Rows swapped in pairs by one turn or mirror: which row each one swaps with:
The rows were stretched afterwards, more along some directions than others.
rikov: [-0.81  5.12 -1.79  0.15  2.65  2.07  2.13 -0.71 -0.91  2.57  1.10  0.77
  2.01  0.54  2.49 -1.97  1.82  2.06]
suba: [ 1.67 -2.15  0.68 -0.51 -0.29  0.63 -1.71 -0.64  0.74 -2.18 -1.05 -3.10
 -0.91  3.25 -1.32  3.82 -1.64 -1.52]
kanug: [-1.10  1.79  0.15 -1.42 -0.01  1.98 -4.07 -1.50 -0.73  0.60  1.76  1.31
 -0.89  2.28 -0.42  0.40 -0.40  1.24]
nasod: [-1.18  1.29 -3.05 -2.12 -1.84  0.48  1.14 -2.87 -0.46 -1.48  1.22  2.44
 -1.45 -0.46 -1.91 -1.58  0.13  1.02]
batoz: [-0.18 -2.29 -3.85  0.73 -0.58  0.23 -3.04  1.05  0.49  0.36 -1.98  0.81
  2.56 -0.01  1.04 -3.55 -2.33  1.84]
Libon: [ 0.76  0.28  0.51  1.93  3.66  1.22  2.30  0.61 -0.73  1.90 -2.32 -1.90
  1.35 -1.28  2.80 -0.05  1.20 -1.83]
Musap: [-0.15  0.19  0.76  3.17  1.25 -2.49 -2.58  0.77  1.56 -1.19 -1.60 -2.11
  1.21  1.59 -0.21 -0.94 -4.64 -1.66]
Votus: [-1.58 -0.22  1.33  2.29 -1.20 -1.75  0.82  1.19  3.35  0.34  2.73  0.17
  1.68 -1.14  0.50 -2.86 -0.86 -0.01]
Dugef: [-0.25  1.67 -0.24 -1.20 -1.58  0.19  1.61 -1.67 -1.69 -0.78 -4.01 -0.93
 -1.85  3.51  1.60  1.44  1.80 -0.56]
Nirut: [ 1.12  0.15 -0.07 -1.73  2.58  4.37 -0.68 -0.52 -1.82 -0.56  2.29 -1.17
 -1.40  5.52  2.14  1.32 -1.47  0.00]
sinur: [ 0.56  0.45 -2.96  2.03  5.05  0.97  1.50 -2.06 -1.35 -1.53  0.34 -0.64
  0.41 -1.36 -0.61 -0.50 -0.75 -0.23]
turep: [ 1.23 -1.20  0.13  1.38  0.12 -0.58 -1.11 -0.11  2.59 -2.41 -2.75 -1.17
  0.49 -0.31 -2.63  2.61 -0.86 -0.97]
goful: [ 0.59 -1.79 -0.07 -2.09  0.22  0.47  4.22  1.33 -1.84  1.28 -1.15 -0.27
  0.19  0.01  1.29 -0.48  4.21  1.17]
govug: [-1.49 -0.46 -2.31 -1.24 -5.16 -0.63 -2.96 -0.93  0.88 -0.95 -0.63  0.43
 -2.11 -0.50 -0.20  1.66 -5.17  0.19]
Ris: [ 1.14 -0.76  1.34 -0.36  2.07  2.74 -4.30 -2.09  1.94 -0.96  1.80 -1.18
 -1.18  2.52 -0.08  1.97 -1.88 -0.34]
zaki: [-0.14  5.18 -1.95 -1.44  4.25  3.58  2.80 -3.02 -3.01  1.10 -0.66  0.44
  0.39  0.62  0.92  2.16  2.71  1.67]
ruzu: [ 0.08 -1.54  3.76  0.83 -1.43 -3.93 -0.53  2.79  0.86 -0.46  0.25 -1.44
 -1.16 -0.56 -1.05  2.54 -0.43 -1.79]
rak: [-0.72 -3.63 -0.10 -0.18 -6.28 -2.52 -2.34  2.43  1.57 -0.15 -1.28 -1.01
 -1.23  0.92 -0.80  0.78 -1.91  0.78]
ler: [-0.66  2.35 -4.52  0.49  3.15  0.93  3.50 -2.86 -1.72 -0.34 -2.31  0.04
  2.37 -2.42 -0.36 -2.60  1.18  0.81]
geki: [ 1.69  2.03 -2.76 -1.66  2.08  1.70  5.14 -4.73 -1.62  0.28 -2.48 -0.21
 -0.26  2.07  1.30  1.57  3.04 -1.69]
Givo: [-1.38  3.01 -2.38  1.22  1.71 -2.01  0.06 -0.23 -3.54  0.48 -3.40  0.62
  2.88 -1.03 -2.61  0.59  1.46  3.05]
kazi: [ 0.07  0.36 -0.20 -1.39  3.55  0.47  2.47 -1.30 -0.38 -1.77 -1.48 -0.68
 -1.35 -2.54 -2.74  4.62  3.19  0.43]
Dafu: [ 1.41 -4.14 -0.75  1.69  0.09  0.76 -3.04  0.26  2.66 -1.45  0.27 -1.72
  1.81  1.30  0.37 -2.35 -3.93 -0.93]
Lazem: [-3.36  0.74 -0.48 -2.46 -2.94  0.83 -2.86 -1.66 -0.67 -0.89  0.31  1.97
 -0.54  2.66 -0.88 -2.78  0.02  1.82]
bapod: [ 0.48 -2.98 -1.38  1.77 -2.44  0.33  0.46  1.17  2.00  2.67  1.10  0.30
  2.45 -0.12  3.79 -5.82 -1.28  0.21]
kanu: [-1.82  3.09 -1.03  1.09 -0.16 -0.08  2.78 -2.01  2.31 -0.52  1.12 -1.96
  0.14  0.72  0.79 -2.53 -1.43 -1.37]
nopip: [-0.97 -3.58  1.12 -1.13 -2.73 -1.23 -3.27  0.38  0.68 -0.58 -0.04  0.62
  0.87  2.06 -1.03 -3.92  0.64  1.23]
mopek: [ 0.17  1.99 -1.37 -0.86  4.67 -0.33  3.98 -1.32 -2.89 -0.91 -1.92  1.53
  0.69 -0.49 -0.56 -1.50  3.36  1.13]
gile: [ 0.17 -2.04  0.97  1.42  0.32  1.30 -3.12  0.59  1.97  0.46 -3.06 -3.77
  0.01  2.08  2.53  2.11 -2.45 -1.49]
Matug: [-0.59 -0.62  0.89  0.00 -1.59 -0.38 -2.50 -1.28 -0.43 -2.41 -1.83 -3.64
 -2.19  3.79 -2.15  2.98 -2.77 -1.53]
zed: [-0.82 -2.51  2.69  1.50 -3.45 -4.76 -1.52  1.70  2.84 -1.02  0.21 -1.62
 -1.00 -0.63 -1.18  0.66 -2.49 -2.22]
Bogug: [-1.15  0.38 -2.80 -0.93 -2.28 -0.21 -0.39 -2.65  0.26 -1.75  0.98  1.50
 -0.65 -0.42 -3.10 -1.74 -1.15  0.89]
von: [ 0.71  0.18  0.92  1.49  0.16  0.40 -4.02  0.63  1.86  0.30  0.13 -1.20
  1.54  1.58 -0.38  2.44 -2.93  0.59]
simum: [-0.76  0.15 -0.81 -2.44 -2.05  0.10  2.67 -2.29 -1.15 -0.85 -2.48  0.34
 -2.20  2.27  1.54 -0.66  2.55 -0.24]
pur: [ 0.28 -3.32 -0.45  3.17 -3.33 -1.61 -1.45  1.75  2.80  2.14  0.49  0.04
  2.44 -0.49  2.97 -4.86 -2.69 -0.23]
Gek: [-0.80  4.59 -2.78  1.61  1.64  0.29  1.83 -1.38  2.51  2.36 -1.55 -0.17
  2.81 -3.02  1.43 -0.44  0.35  1.43]
Milut: [ 1.35 -0.60 -0.31  2.61 -1.35 -2.34 -1.19 -1.67  2.61  0.12 -2.55 -2.70
  1.44  1.97 -0.01  1.91 -3.26 -3.35]
suk: [-0.25  1.05 -2.34 -3.41 -3.95  2.16 -2.17 -2.45 -0.47  1.05  0.09  1.60
 -0.58  2.36 -0.64  0.17 -1.09  1.77]
fuvi: [-0.25 -1.72  0.04 -2.91 -0.61  1.49  2.34 -0.64 -3.71  0.05  0.45 -0.41
 -3.85  1.67  0.81  1.35  2.86  0.35]
siz: [ 0.05  2.81 -1.08  3.05 -0.23 -0.04  0.79  0.16  3.45  2.26  0.75  0.23
  2.57 -0.84  2.11 -1.03 -0.50  0.85]
Fogo: [ 1.47 -3.28 -1.15 -0.85 -0.44 -0.22  3.43 -0.35 -1.30  0.21  0.14  2.28
 -0.72 -3.30  1.26  0.47  2.45  1.52]
Modef: [-0.41  1.34  0.77  1.09 -0.01  0.35 -5.57 -0.51  0.84 -0.65  1.27 -0.47
  0.73  3.43 -1.48  0.26 -2.53  1.19]
Sasem: [ 2.11  0.80 -0.60  2.23  0.40  0.88  3.55 -1.49  1.43  2.30  1.60 -0.82
  1.45 -0.76  1.87  0.13  0.02 -0.43]
Seg: [ 0.34  1.83 -1.91 -0.29  2.22  1.22  3.43 -1.75 -3.00  1.05 -3.86 -2.27
  0.97  0.76  1.52  1.46  2.56 -0.30]

Votus pairs with Lazem
Givo pairs with Nirut
fuvi pairs with rak
kazi pairs with gile
bapod pairs with Bogug
Gek pairs with Ris
kanug pairs with siz
nopip pairs with kanu

